(in the rows, 128 means zero)
One turn sends every row of this set to another row. A few are shown first. Where does it send the rows asked after them?
j_152: [146 138 122 159 161 133 130 126 114 120 129 144 169 114 151 103 122 127
 138 149 140 132 172 112 142 102 105 105 159 129 136 142 115 123 111  99
  90 122]
j_328: [152 110 128 115 121 134 139 114 122 136 115 159 132 151 105 107 130 123
 103 116 158 143 112 155  91 137 100 169 136 118 118 145 133 130 137 124
 165 161]
j_543: [153 112 132 107 154 163 114 125 120 110 115 156 144 149 135  91 134 118
 116 108 164 106 113 105 131 121  99 125 152 128 175 147 133 108  96 124
 136 163]
j_338: [146 129 136 122 141 105 119  89 130 118 118 100 147 135 157 119 145 142
 148 119 137 135  98 114 107 113  99 111 115 136 160 156 106 143 118 115
 142 149]
j_612: [128 164 128 142 158 154 123 163 135 132 133 138 108 134 137 113 140 115
 113 131 125 124 149 142  99 150 130 115 173 140 106 161 146 143 126 127
 152 116]
j_486: [144 112 112 153 164 179 154 123 111 115 140 115 158 146 143 113 128 135
 132 146 127 124  83  99 122 136 128 126 136 150 140 122 113 141  89 119
 126 140]
j_483: [144 146 113 116 114 135  99 132 147 134 126 105 114 113 125  90 122 120
 110 143 156 103 138 125 125 142 138 155 109 136 101 150 150 150 129 122
 123 154]
j_870: [142 144 109 117 113 130  95 135 143 142 126 110 110 115 123  88 122 119
 111 147 152 105 141 129 123 137 134 150 113 134  92 148 147 142 132 117
 122 154]
j_975: [149  99 117 126 140 130 134 120 107 139 131 114 135 111 121 159 122 133
 109 110 112 122 116 152  96 115 106 165 130 127 124 173 116 140 136 120
 145 124]
j_462: [151 122 124 114 111 145 137 113 122 136 115 161 131 151 106 106 122 118
 103 117 155 140 116 159  96 129  99 159 132 119 126 148 140 131 133 131
 174 159]
j_155: [171 112  99 123 127 160 149 142 110 120 138 155 138 115 122 137 140 105
 118 141 153 113 128 114  71 129 140 152 142 135 128 135 110 145 147 126
 155 146]
j_855: [150 126 129 161 171 136 129 124 108 128 130 136 172 122 147 100 124 137
 137 149 136 131 173 102 138 111 106 107 160 133 127 141 113 123 120 103
  91 120]
j_47: [140 133 125 157 163 144 138 120 109 129 128 138 163 114 148  95 121 127
 139 151 137 134 174 109 146 103 107 104 162 129 133 141 114 127 118 107
  91 120]
j_393: [151 123 131 117 143 111 117  92 133 122 119 105 152 136 160 121 143 138
 143 115 139 135  99 118 114 113  89 113 113 139 162 151  96 135 118 107
 141 140]
j_782: [149 102 119 123 142 134 133 137 106 140 131 117 139 110 123 150 127 125
 102 110 106 126 119 153 103 125 108 171 127 129 119 171 105 133 128 128
 149 129]
j_158: [150  96 109 135 141 132 135 120 107 139 123 110 135 108 119 160 132 128
 104 105 121 126 124 151 110 117 113 165 131 126 128 169 103 141 133 119
 143 125]
j_926: [122 164 142 116 162 154 127 138 121 145 124 140 132 140 153  76 135 122
 143 137 182 148 122  97 136 105 105 108 159 132 112 124 126 141 130 136
 129 118]
j_92: [153 116 136 108 149 160 107 128 117  99 120 154 143 139 139  94 138 125
 116 106 165 109 116 112 132 125 105 115 148 123 172 139 134 104  97 132
 135 162]
j_522: [126 142 136 137 159 126 134 118 126 145 130 105 148 148 175  75 116 146
 126 146 145 119 144 115 158  83 112 144 124 110 120 134 136 141 121 101
 123 142]
j_521: [134 137 141 137 156 134 123 108 126 153 133 106 145 145 177  84 116 138
 123 134 138 115 148 113 161  86 110 146 125 105 115 133 138 137 118 105
 127 149]
j_345: [119 161 134 122 166 153 124 139 123 142 118 140 134 127 157  74 135 128
 145 131 184 135 132 102 130  98  98  97 150 129 112 122 125 137 127 128
 127 117]
j_66: [137 125 148 152 141 131 128 117 129 127 132 147 131 120 123 123  83 154
 105 140 124 134 166 137 115 151 146 120 129 143 118 137 123 157 159 110
 123 138]
j_729: [139 122 148 147 138 135 127 108 130 128 134 145 129 124 126 121  82 156
 109 136 122 133 163 136 109 157 147 120 136 142 129 140 123 156 155 107
 119 141]
j_924: [119 143 140 136 156 132 122 107 126 154 129 103 155 150 173  84 121 141
 114 143 152 117 145 109 152  86 114 143 123 111 118 133 137 137 115 101
 125 150]
j_23: [145 115 136 119 123 136 141 115 122 142 114 160 132 155 106 103 128 122
 104 127 148 139 117 153  83 139  98 163 137 121 123 149 131 133 137 127
 174 162]
j_470: [122 167 132 123 160 148 128 138 119 143 112 136 141 127 154  78 125 129
 145 133 187 142 122  96 122 101 101  96 150 133 112 126 124 145 117 126
 126 118]
j_442: [120 139 135 135 161 132 130 124 130 151 130 111 149 149 176  81 106 151
 122 143 144 115 139 112 155  83 116 144 132 111 122 132 136 138 110  95
 127 148]
j_834: [141 123 150 147 147 136 133 115 134 136 127 142 130 126 121 118  76 151
 102 133 122 133 157 129 110 155 142 116 131 148 123 149 124 157 154 102
 124 135]
j_638: [121 167 129 118 164 149 123 143 117 139 115 143 142 139 157  77 136 124
 142 131 181 143 134  91 134 107 107  98 151 135 109 127 118 136 122 133
 136 117]
j_690: [126 161 126 141 160 151 117 160 139 125 132 138 109 134 135 116 143 114
 125 127 121 122 144 147 101 158 129 115 170 142 108 155 145 142 121 129
 151 116]
j_786: [154 101 118 128 142 131 141 125 107 137 127 119 138 114 125 157 125 124
 104 100 110 132 122 147  99 117 111 171 133 130 121 170 103 143 134 127
 148 132]
j_947: [142 115 118 115 121 135 142 109 121 131 115 156 124 164 112 103 122 122
  98 114 158 136 116 156  98 131  95 165 138 119 119 152 134 129 132 133
 170 158]
j_85: [148 130 128 154 166 141 137 114 116 119 132 140 163 111 141 101 130 132
 144 153 132 133 173  98 139 104 107 107 158 129 126 140 115 124 125 106
  94 111]
j_585: [176 110  90 130 129 162 150 150 116 121 139 156 130 124 116 139 138 111
 128 145 148 118 120 120  82 127 134 155 152 141 129 136 113 147 147 126
 154 140]
j_845: [142 129 130 120 143 112 116  89 135 121 118 103 146 137 159 118 145 133
 141 114 134 137  98 118 113 116  90 106 113 147 156 156 100 140 119 106
 135 146]
j_423: [174 109  90 132 133 167 156 144 122 121 138 150 136 131 117 133 141 112
 122 132 161 125 125 120  73 123 135 146 154 146 126 130 113 144 150 125
 152 141]
j_899: [171 109  92 128 129 167 151 135 118 121 139 153 132 121 120 137 144 107
 115 138 152 119 125 117  71 127 132 158 153 136 123 135 110 141 139 125
 158 140]
j_699: [143 115 111 150 162 174 162 120 108 116 141 118 168 146 142 117 132 131
 142 142 129 129  84 100 121 132 128 128 138 147 143 127 116 140  90 123
 131 143]
j_412: [141 112 116 154 157 178 150 124 114 119 140 115 161 147 137 113 128 140
 140 150 121 130  89 101 122 131 128 130 146 150 146 126 111 134  85 129
 127 151]
j_2: [154 112 133 107 156 156 113 124 120 104 116 156 143 146 137  86 139 119
 112 109 162 111 118 109 136 128 109 116 151 129 175 144 139 111 101 116
 138 165]
j_472: [146 146 113 124 117 127 102 132 142 136 125 115 119 115 120  94 123 108
 109 144 163 103 135 127 126 148 133 145 103 133  97 148 154 146 131 113
 120 154]
j_646: [126 161 119 136 158 152 120 164 143 132 141 141 108 137 139 119 138 108
 113 133 123 117 144 143 106 154 131 115 168 143 108 158 139 134 122 117
 153 113]

j_729 moves to j_486
j_338 moves to j_834
j_585 moves to j_638
Now find these:
j_543 moves to j_870
j_47 moves to j_899
j_152 moves to j_155
j_926 moves to j_947

